In the data rows, 128 means zero.
Here are some points, one per row:
[ 79 127  84 147 164  98 114  78  81 104  71 142 111  88 130 137 110 160  78 166 115 145 114 148
  93  83 170 173 117 156 155  95]
[150 140 105  99 101  95  98 145 156 112 192 133 101 152  81 117  87  94 140  99 132 122  87 123
 143 168  94  93 108 109  95 150]
[178  88 122 153  82 141 102 175 176  97 124  76 103 121 100 145 110 127 169  82 158  82 116  77
 172 118  88  91  88  83 139 130]
[ 79 114 132 126 149 135 147  81  77 139  79 145 143  84 164 152 150 130 114 151 134 133 153 142
 108  75 168 172 142 146 128 100]
[124  87  80 121 129 107  72 115 135  76  95 120  71  79  93 161  84 117 153 130 157 110  85 112
 160  88 138 146  76 113 119  81]
[ 68 158 144  93 105 142 164  69  71 157 168 135 160 159 183 136 171  91  95 105 116 136 167 134
  95 174  94  94 165 116  89 129]
[ 95 106  99 203 134  99 113  91 102 119  98  96 111 127 124 126 111 191 105 133  94 117 110 107
  88  98 136 131 128 131 200 163]
[113 103 170  97 142 158 177 117 109 173 107 142 175  73 184 122 181  99 115 140 121 128 185 131
 116  78 147 154 169 127  98  97]
[113  85 130 141  87 109 146 113 113 153 128  67 145 125 148 110 137 123 103  85  83  81 133  70
  90 120  85  87 159  81 131 131]
[162  86 173 169 116 137 177 169 154 174  97  80 177 131 135  88 150 155 139 117 106  96 151  91
 116 117 130 124 170 116 162 141]
[166 173 138 152 163  99 140 165 166 156 108 159 144 143 116  76 120 170 107 166  73 166 116 171
  92 126 167 161 155 178 163 146]
[183 133 170 167 116 124 165 185 178 174 139 104 166 168 117  83 134 154 154 117 108 118 136 118
 122 157 125 113 163 135 160 186]
[149 146 164  90 164 166 156 154 143 146 119 178 156  84 137 114 155 103 144 161 156 170 162 167
 157  92 156 163 139 148  97  89]
[128 134 150  88 146 184 138 130 126 123 144 159 135  76 143 163 154  98 173 141 180 155 163 142
 166  95 124 134 118 119  94  85]
[140 109 101 141  86  84 119 136 143 123 147  75 117 149  93 102  90 127 120  85  91  92  98  83
 106 151  80  77 127  90 133 145]
[130 131  96 149  99  77 108 126 134 118 161  94 108 175  97 105  90 141 105 101  95 104  86 105
 106 175 101  94 123 116 144 174]
[117 168 169 170 147 138 180 124 109 185 128 144 181 163 170 102 170 180 101 149 102 153 164 157
  96 143 147 138 186 164 177 159]
[ 69 149 132 138 178 124 149  71  69 150  88 172 146 117 162 137 148 155 108 181 117 165 146 175
  97 110 191 190 157 178 148 109]
[167  87 149 163  83 158 122 167 163 122 125  77 123 135 121 148 134 134 182  84 162  83 135  78
 173 127  92  91 110  86 149 135]
[150 100 132  84 103  77 143 151 149 160 171 137 147 112 112  68 113  77  89  99  91 110  98 107
 102 127  91 100 164  81  81  91]
[134 164  95 151 175 131  81 131 138  75 115 153  81 151  87 151  92 172 144 175 174 169 100 167
 163 142 166 157  72 177 164 149]
[139 165  75 142 126  91  77 133 147  76 157 131  76 174  65 137  66 147 143 127 138 141  74 141
 141 180 120 111  78 143 145 166]
[130 149 132 104 180 159 130 132 128 109 101 189 128 102 132 157 139 117 141 179 177 179 150 181
 164 102 183 185 105 169 111  99]
[124 112 107 151  86  88 123 122 126 129 149  71 123 156 108  98 103 140 101  87  83  87 102  83
  93 155  80  78 137  94 145 154]
[102 177 168 143 153 155 183 115  89 168 139 147 181 164 175 123 175 167 102 155 114 159 169 162
 105 158 146 136 172 170 158 169]
[125 182 153  90 156 120 175 131 118 173 153 165 175 141 153  92 153 109  87 152  85 175 152 168
  77 149 134 133 178 153 100 140]
[ 98 126 147 158  96 196 132 102  95 113 150 105 129 179 160 177 165 140 165 100 167 103 170 111
 157 164 117 105 112 125 149 186]
[ 78  79  77 164 125 104 103  75  81  91  76  97  99 101 134 163 109 153  84 126 128 101 113 101
  99  76 138 138 104 118 158 107]
[107 146  70 115  94  80  82 100 115  90 169 119  80 158  95 131  78 109 106  95 114 118  78 119
 109 173  90  87 100 111 111 142]
[178  98 119 161  88 141  95 177 176  92 120  88  98 122  96 139 107 146 157  91 155  81 111  89
 171 115 106 108  83 102 153 139]
[106 107  85 175 114  79 107 101 110 108 103  89 105 160 115 130  96 165  90 117  94  99  97 104
  90 132 128 121 117 127 170 158]
[166 166 170  81 153 165 148 169 161 152 154 178 151 113 137 112 154  96 158 151 143 170 152 168
 167 143 143 145 143 148  88 116]
[ 92 113  81  69 128 117  79  85 103  79 126 146  77  87 114 170 102  77 131 126 158 128 102 128
 150 104 118 132  83 104  71  58]
[153 138 140 155 109  93 134 153 154 161 146 107 140 180 114  59 119 147 100 113  85 111 105 121
 107 170 123 113 160 136 150 182]
[ 72 153 153 127 104 150 178  76  70 158 168 115 171 177 181 142 175 126 110 103 132 130 184 120
 109 175  86  80 160 114 127 153]
[155 151  95 172 169 117  81 150 158  82 100 138  81 141  75 146  81 189 165 170 170 157  87 154
 173 112 168 159  77 173 183 159]
[180  98 140 123  82 123 120 180 180 137 147  90 126 130  98 103 114 109 149  82 125  86 108  85
 144 134  85  86 129  86 115 130]
[ 74  69 104 142 107 136 119  75  75 111 111  89 118 105 164 153 143 122  73 105 119  92 136  84
  96  91 110 113 125  91 131 111]
[ 99  83 152 131 111 136 162 102  95 165 103  90 161  98 178 118 167 122  95 110  99  95 159  90
  91  87 112 118 169  97 126 105]
[176  81 159 122 102 128 118 177 177 154 123 112 129 115 105 104 124 112 160 104 136  88 105  97
 154 117 117 122 141  97 117  98]
[ 94 181 157  64 128 145 181 103  89 165 166 162 178 152 175 122 171  74  95 128 103 160 168 162
  92 167 111 115 172 134  65 112]
[ 93  92  97 126 102 137 103  90  96  81 131  94  97 108 120 189 111 116 159 102 188  92 124  92
 168 118 103 108  82  97 120 127]
[142  85 151 154  98 169 111 141 145 120 120 101 113 140 125 162 139 135 199 102 171  85 134  97
 181 130 125 120 106 109 144 128]
[141  85 107 146  97 142  85 136 146  82 117  91  85 116 104 167 106 129 173  98 173  86 109  88
 182 114 107 111  76  95 137 117]
[107 162 101  92 183  87 124 104 112 128 114 191 123 106 115 105 105 121  91 184  96 178 106 186
  85 113 185 186 137 179 107 110]
[109 157 112 163 168 163 106 108 110  85  90 134 103 143 131 180 131 177 148 169 173 158 145 157
 158 129 166 158  83 174 171 147]
[ 88 139 124 163 160 106 142  89  87 147  70 151 141 111 144 119 132 172 101 165 101 147 131 159
  81  92 179 179 154 167 169 106]
There is one direction along which these points spread out most. How many in every 100 of the points above lie lower along it than each point below? Answers are rounded to whole numbers. More than half of the points above lie lower than the first one.
[107  79 149 130 108 143 160 112 102 157 117 103 160 101 177 122 167 116  97 107  98  95 160  93
  95  91 115 120 163  97 122 112] 60
[167 102 114  87  95 114  89 161 173 107 154 119  93 115  87 131  95  75 163  93 144 104  91 102
 156 127  92 100  98  86  79 106] 6
[162  91 177  99 140 127 173 168 158 183 115 143 177  77 130  51 151 102 109 136  86 128 146 122
 108  87 128 140 180 107 101  65] 68
[118 118  78  93 162  82  85 110 127  96  97 157  85  75  97 133  83 107 116 161 124 147  81 148
 120  90 160 171 102 139 100  75] 60
[149 148 179  69 158 152 174 154 143 185 153 177 177 104 166  85 176  80 107 154  81 171 170 163
 106 144 149 149 180 146  73 125] 98
[127 160 178 177 127 158 185 135 117 180 137 123 185 173 172 112 178 178 117 129 117 137 176 139
 114 152 127 116 178 150 179 174] 77
[168  93 156 116  91 103 143 170 168 171 155 110 150 134 105  66 121 104 124  92 108  89 107  96
 124 137 101 101 165  92 110 119] 32
[105 122  75  79 147  87  83  96 112  93 127 152  82  86 112 152  90  91 115 141 136 146  86 135
 130 104 122 136  97 111  86  72] 49
[183  98 137 126 115 128 115 185 180 130 109 114 123  98 100 106 115 120 142 118 123  96 105 109
 145  99 135 143 124 117 122 119] 32
[147 165 183 105 127 161 176 154 137 182 175 146 179 178 171 107 179 111 122 125 111 147 173 144
 121 179 115 110 175 135 107 159] 74
[142 131  97  83  96  87  87 136 148 111 187 133  91 133  90 120  84  77 133  93 121 121  75 116
 127 148  82  86 111  93  79 124] 13
[107  97 127  91  93 122 156 109 103 140 174 121 152 125 159 111 147  80  75  91  79  97 154  99
  74 152  88  95 151  80  85 102] 60
[159 153 173  99 165 171 151 163 155 153 112 175 153  82 134 111 156 114 164 163 149 174 156 167
 163  88 154 160 142 151 107  92] 77
[133 179  91 130 143 116  77 128 138  80 155 153  78 162  86 167  86 138 161 142 172 163  84 160
 163 169 134 127  77 155 134 162] 36
[177 167 161 104 180 151 148 181 170 144 115 198 149 102 119 124 137 125 173 181 145 181 143 192
 166 103 183 184 131 179 115 110] 83
[131  80 119 131  88 144  94 126 139  99 126  96  95 115 114 158 119  95 170  87 171  90 118  85
 175 115  97 102  93  78 110 104] 6
[154 107 158 152  78 167 140 159 145 132 143  80 141 149 142 148 152 120 160  77 164  91 151  84
 170 145  75  76 123  84 134 143] 17
[118 155 129 121 185 159 125 118 117 107  94 188 122 113 142 171 141 135 148 185 174 181 151 185
 157 106 189 190 102 177 129 108] 83
[ 75 141 167 110  91 170 172  85  70 161 168 112 171 171 188 143 186 100 109  91 142 115 183 112
 121 178  83  83 161 103 103 143] 66
[130 133 137  70 115 108 169 134 125 155 198 150 166 116 142  79 140  69  70 107  69 140 151 124
  71 145  87  96 164  89  71 111] 66
[160 106  98  80 103 124  81 153 165  79 150 115  82 113  85 150  91  72 164 100 154 108  96 104
 165 131  96 103  74  93  73 113] 6
[183  85 148 127  95 127 118 183 182 141 123 101 126 115  99 108 117 114 160  97 134  85 107  91
 152 117 109 113 129  93 120 108] 13
[167 178 104 121 160 114 101 163 170  93 134 171  99 155  73 132  84 142 165 162 154 168  99 176
 163 163 156 151  87 171 133 132] 55
[ 89 171 108 131 172 163 109  87  90  89 104 160 105 117 158 195 143 150 135 171 159 173 147 171
 142 116 161 163  94 171 141 133] 74
[156 104 180 140 164 174 159 161 153 160  45 137 161  83 133  99 161 148 160 165 135 136 165 141
 147  69 169 176 151 148 144  73] 74
[ 66 131 147 102  81 153 154  69  68 152 161 110 154 153 189 140 178  86  91  82 125 104 166 106
  99 172  81  84 160  93  91 124] 60
[120 109 102 127  93  74 127 118 120 130 177 106 127 162 124  98 107 117  73  96  80  89 103 101
  87 170 104  99 139 105 122 155] 34
[121 134  88 148  96  80  98 117 126 106 164  93  99 176  97 123  86 141 112  98 105 103  82 104
 108 180  95  88 113 113 144 172] 13
[154 171 111 136 125  96 103 149 159 116 172 135 105 181  83 114  91 137 147 125 131 142  89 144
 148 188 122 114 112 145 136 187] 34
[142 109  75 102 155  93  72 133 151  76  91 148  71  73  76 137  71 109 140 155 132 135  72 141
 135  86 167 175  81 141 105  91] 36
[106 148 170 188 137 195 157 115 100 139 123 110 156 164 176 159 183 192 148 140 151 131 181 133
 142 146 149 133 138 163 192 200] 68
[133 112 100 172 103  86 115 128 138 121 130  71 112 158 100 111  93 160 125 102  87 101 100  87
 101 146  95  89 125 106 166 164] 13
[100 103 138 122 146 160 152 103  95 131  77 141 147  78 168 153 161 127 115 147 134 129 169 133
 116  69 155 162 136 133 125  80] 77
[169 160 125  97 173  73 141 168 168 152 111 170 142  85 102  79 102 124 106 171  83 172 101 169
  95  98 156 164 151 158 111  91] 74
[136 138 123 190 133  94 135 135 136 146  96 112 136 159 120  84 117 186  94 136  73 126 114 130
  84 126 144 136 150 150 189 159] 60
[146 110 125  74  99 121  95 140 154 120 176 133  99 122 104 144 109  67 172  94 156 113 100 109
 165 136  84  92 108  81  70  99] 13
[ 97  93  82 128  96  91 120  94  97 103 163 105 115 162 139 145 111 115  67  98  92  85 119  97
  80 168 108 105 117 102 121 144] 34
[ 81  97  89 141  94 154 105  76  82  75 150 103  96 170 140 211 123 127 156  97 188  84 139  98
 158 158 110 106  80 106 133 150] 23
[126 181  79 144 145  96  77 118 135  83 140 140  75 169  83 150  77 155 141 147 156 156  82 159
 151 172 144 134  82 167 150 176] 36
[100 179 113 142 173 113 148 104  96 131 115 157 144 131 145 113 132 168  69 174  97 171 137 173
  84 127 166 162 146 183 157 156] 91
[145 125 170 140 173 180 154 149 141 145  58 149 154  93 145 132 164 151 162 173 153 152 171 155
 155  77 178 182 136 161 146  95] 79
[ 87 170 132 158 180 179 125  89  86 109 106 146 124 139 173 173 167 181 121 180 154 168 163 168
 138 130 174 166 116 187 171 169] 85
[128 163 134 110 160 171 113 127 129 107 123 162 113 104 127 187 136 122 190 155 194 175 139 160
 180 110 139 144  99 145 116 113] 60
[115 140 158 191 160 156 170 124 106 154  88 118 169 138 168 122 168 198 108 162 115 140 166 141
 108 121 171 160 160 172 197 171] 83
[168 158 177 120 169 151 140 172 168 163  86 158 147  78 118  77 146 134 158 166 131 178 130 163
 163  74 154 159 152 155 127  96] 74
